Z: rows in 3 groups, each row roughly a mix of its group's directions (some rows in no group):
Z (119 x 11):
[[  3   5   6  44 -19 -17   0 -16  23 -18   7]
 [ -8 -31 -14  12  21  18  13 -21 -24  19 -12]
 [-16  13   7 -43  -6  30  18  -9   0  11   3]
 [-15   0 -24  20 -13  -2  27 -40  -8   7   0]
 [ 23  -8 -13  13  36 -11   6 -13  19  21  22]
 [-20 -37   4  40  -3 -13  10  14  -1   0   2]
 [  1  17   9  27 -15  -6 -11 -19  43 -13  -4]
 [ -3  26  28 -34   3 -28  -9   0   0 -18   5]
 [ 14  43  -7 -31 -16  11  -9 -15  -3   8  -7]
 [ 17 -15  -6  14 -20 -32 -22  27 -16  12  -9]
 [-13   6  -1  -5   7   2 -33 -16 -45   2  10]
 [ -5 -27 -13  24  35  -6  13 -14   7  26   2]
 [ 11  28  -5  -9 -21  28 -38  -7   8   0   7]
 [  2   0  14  24 -33 -30  16  11 -10 -17  18]
 [-18 -23 -14  18   9  -3   3  -2  32  32 -16]
 [ 24  11  40  -6  -3  18 -21   3  19  18  -5]
 [ -9 -17  19  -5   9  -3 -42  22 -24 -11  -7]
 [  2  27  21 -32  -3  13 -14  -3 -29 -19   6]
 [ 31   4 -26   3  19 -22 -10 -26   5 -23   2]
 [-10 -11  -7 -32   5  34 -14   2 -31  -2 -14]
 [ 18   8 -28 -29  15  17  -6 -13  18  24 -15]
 [ 24  28 -25 -21  -1   6 -15 -34   1  -4  -4]
 [-41 -25   7  19  12 -18  -6  18  -6  -2 -16]
 [  0  -5 -13  11  29  22 -20 -27  28 -12 -11]
 [ -9  10   8 -21  -4 -19  25  -1  -8 -15  43]
 [ 36  24 -17 -22 -16  16  -9  -2 -20  -4  13]
 [  6 -28 -21  26  25 -13  17 -10 -14  -5 -22]
 [ 14 -21  -6  44  -5 -16  10  13 -19  18   4]
 [ -4  19  22 -30  -7  33 -22  -3  13 -13  11]
 [ 21  20  -1 -33 -16  28 -10  12  -9  -6  22]
 [-13  -3  12  -8 -21  19 -25  27   5 -32  16]
 [-18 -31  -4  17  21  -2 -22  18 -29 -11   1]
 [ -8  20  -1 -45 -23  10  -4   7 -11 -22  -3]
 [  9   6   0   3   6 -43  36 -20   2   0  11]
 [-11 -10  15  34  -6 -12  39 -12   5 -10  15]
 [ -7  45  30  -8  -7  13 -11 -10 -10  -5  16]
 [  6 -16 -42 -16  11   1  16 -21   7  21 -16]
 [ 24 -10  -6   5 -20 -33 -27  20 -13  11 -13]
 [ -9  17  -3  29 -39  10  16  21 -10  -6  14]
 [ 12  16   9 -12   3 -21  -7 -13  30 -36  18]
 [ 38   5  -8  34  -8 -25  10 -10  11  12  -2]
 [  8  19   3 -26 -14  21   5 -31 -19 -27  -1]
 [  6  28   9 -42 -26  13 -10   3 -11  -4   4]
 [  3 -15 -20  14  -4  24   7  17  30  34  -4]
 [-27 -13  20  -7  21  21  -9  26  24  10  13]
 [ -2   0  25  42  -6 -10 -11   8  31 -13   5]
 [ -2   1  15  11 -23 -10 -23  13 -24 -39  -7]
 [ 12  25   1  12 -21 -27   4 -20  13 -15  31]
 [ -5 -31  -4  28  27  -2   5 -30  -7  -1 -18]
 [ 16 -23  -3  42  25 -18  -5 -10   3  -7  11]
 [  8   3  -4 -39  -4  -3   4  21 -38   9  15]
 [ 24  29  13 -33 -10   3 -15   9 -20 -19   2]
 [ -1  -4  -6  15  20  -6  21 -20  41  24   5]
 [  1 -12  -2  18  -9   9 -13   5  44 -22 -24]
 [-11  29  12 -23 -36  13  18  11  13   0   8]
 [-18   1   9  -6  10  -9  38 -16  -2  39   7]
 [ 10  17  10  13 -30   8 -18 -16  19 -34 -10]
 [ 12  15  14 -21 -28   7  -5  21 -29  25  10]
 [ -3 -15   3 -30  14  10   3  32 -31  18   7]
 [ -5  -9  31  13 -12  -2  24  -7  33  20 -19]
 [-11  -2 -15  36   3  -8 -21   8  34  -2  21]
 [-15 -32 -15  34  20 -11  -3  -7 -16   6  18]
 [  4  11  28  23  -1  -4  15 -18   9 -38  18]
 [ 23  -8 -11 -20  22  36  -5 -13 -16   4  22]
 [-23 -33 -11   7  10  -3  13  25 -19 -27   8]
 [-41  -8  19   5   2   7  -2 -35 -17  -6 -10]
 [  9  17  27  17  -1 -30  26 -16   9  14  19]
 [ 14  19 -10  -4  12  14  33 -24  22  21 -16]
 [ -2  11  43 -13 -22  -6  10   6  14 -24  15]
 [-23 -26 -16   3  29  23 -31   1   1  -1  -5]
 [  2  30   4  -8  -1 -11 -14 -10  44  20  10]
 [  6  10  28 -16  -2  -1 -17  24  29  30  -4]
 [-21  -8  12  23 -20  -4  -2 -33  -6 -26 -20]
 [-16 -32 -14  28  23  -4   1  20  -4  24  10]
 [ -7   7   9 -22  16 -10 -24  15  44   1  -9]
 [ 15 -25 -17  30  28 -18 -17  -8 -15  -1 -11]
 [ 27  12 -23  -7  17   4  -9 -35   2  10 -26]
 [-18 -17  -8 -18   5  19 -33  15 -13 -10 -30]
 [ 22 -10  -8 -16   1  -5 -20  49  -6   7  -2]
 [-15 -24 -20  25   5   6  15 -23  12  33   0]
 [ 15  19   8 -16 -18  -9 -21 -14  -6 -32 -29]
 [ 14  24  21  -3 -30   3  -9  25  -8 -30   1]
 [ 24  10 -47 -19 -12   5  -1  -8 -17   3  -4]
 [ 13 -16 -23  20   4 -28  -1  -7  22  33  -7]
 [ -3  12  21  12  21  -3  21 -18  39  10  17]
 [ 31  18 -30 -20   5   0 -19 -28  -3  -7  -5]
 [ 28  19  -9 -23  12  17   1 -13  11   1  37]
 [ 14 -22  14  50  -6  -1  -7  13  -6  11   1]
 [ 14  35  15 -13 -30 -12  -1  17  23  -7  11]
 [ 17  -6  -8  46   2 -24 -10  -6   7 -22   8]
 [  3  14  -7 -10 -43  33   1  20  -8  -7   6]
 [  1 -14  -9  25   8 -15 -21  35  29  13  -2]
 [ -2 -19  -9  19  19  16  17 -30 -13  -9 -32]
 [-14  -8  25 -21 -19  -8   5  41  -4 -16  13]
 [  2 -22 -34  -5  28  -3  10 -19  16  26  -5]
 [ -2  -4 -14 -34  12  23  -7  -3 -41   5  -2]
 [-29  15  -6   8   0  32   3 -33  23  -5  -6]
 [  6 -11   6   0 -29 -25 -20  24 -27   7 -19]
 [-34  -9  -5   8 -23  -2  -2  13 -26  -6 -32]
 [  2  -9   2  -5  14  17  -7  21 -18  49   3]
 [-26  10  30 -22  -2  -1  34  -5  12  17   8]
 [  8  12  11  26  -8 -22  27  -9  34   5  17]
 [ -1   6  30   8 -30 -20   7  22   1  -8  30]
 [-11  13  30   8 -26  -4 -10  23  32  16   1]
 [ 27 -16 -37   8  -9 -19   2  12 -28  -4   9]
 [  8 -25 -20   6   7   8   2   1 -33  -8 -38]
 [ 18  19  30  13 -23 -21   7  13  30   0  -5]
 [ -4  33  18 -14 -19 -14   2   0  29  25  13]
 [-24 -28   6  32  19  -8  19   1  11  20  12]
 [-16 -13 -28  32  24   1   2 -16  18  13 -16]
 [-13  -3  14  20 -10 -39 -13  20 -20 -19 -10]
 [-31 -11  23  22  12   6  32  -3  21   7  10]
 [  5   3  14  25  11  11 -20  23  31 -24  16]
 [-47   4  17 -18 -10  16  25   0   2  -2   6]
 [-34  19  21 -21 -11  23   0   5  19   8  18]
 [ 37   9   5  -4  10 -10   9 -23  30  23  -8]
 [-33 -28   5  21  22  20  11   3  14   3 -18]
 [ -4 -13 -11  13  19  -2  17  10  31  39  13]
 [  1  -4 -19 -11  41 -23 -18   3  18  20  -4]]
which group is each row in? (one row of each group first):
[  0 -22 -13   1  45  15 -11  -8  16   2 -21] | Q
[ 12  19 -13 -26  -2  27  17 -28  23  13   1] | M
[-22  -7  -9  20  17  13  -1 -42  24  -1  -5] | G

[ 26  23 -25 -25 -11  10  -3  18  -4  23  17] | M
[ -1  20   8 -17 -13  37 -34  -4  18  -6  -4] | Q
[-31 -22   9  34  -1  -7   2 -30   8  -4 -13] | G
[  1 -34 -13  26  32  -8 -10 -12  -3  10 -19] | M
[ -7 -26 -18  45  -6  10  17  -7   3  12 -12] | M
[ 27 -10  -9  34  17 -11  -4 -23  28  -2  -3] | M
[ -9   9  21   8 -21  10   1  24  15 -23  37] | M
[ 14  30   3 -27   5   8  11 -12 -31 -11  25] | G
[ 12  47  -2 -26 -10  16   2   5   9  17   8] | G
[ -6  -8 -16 -13  16  11   5 -14 -51  -1   9] | M
[-13 -27 -17  43  12 -14  19  -4  -5   0  -7] | Q
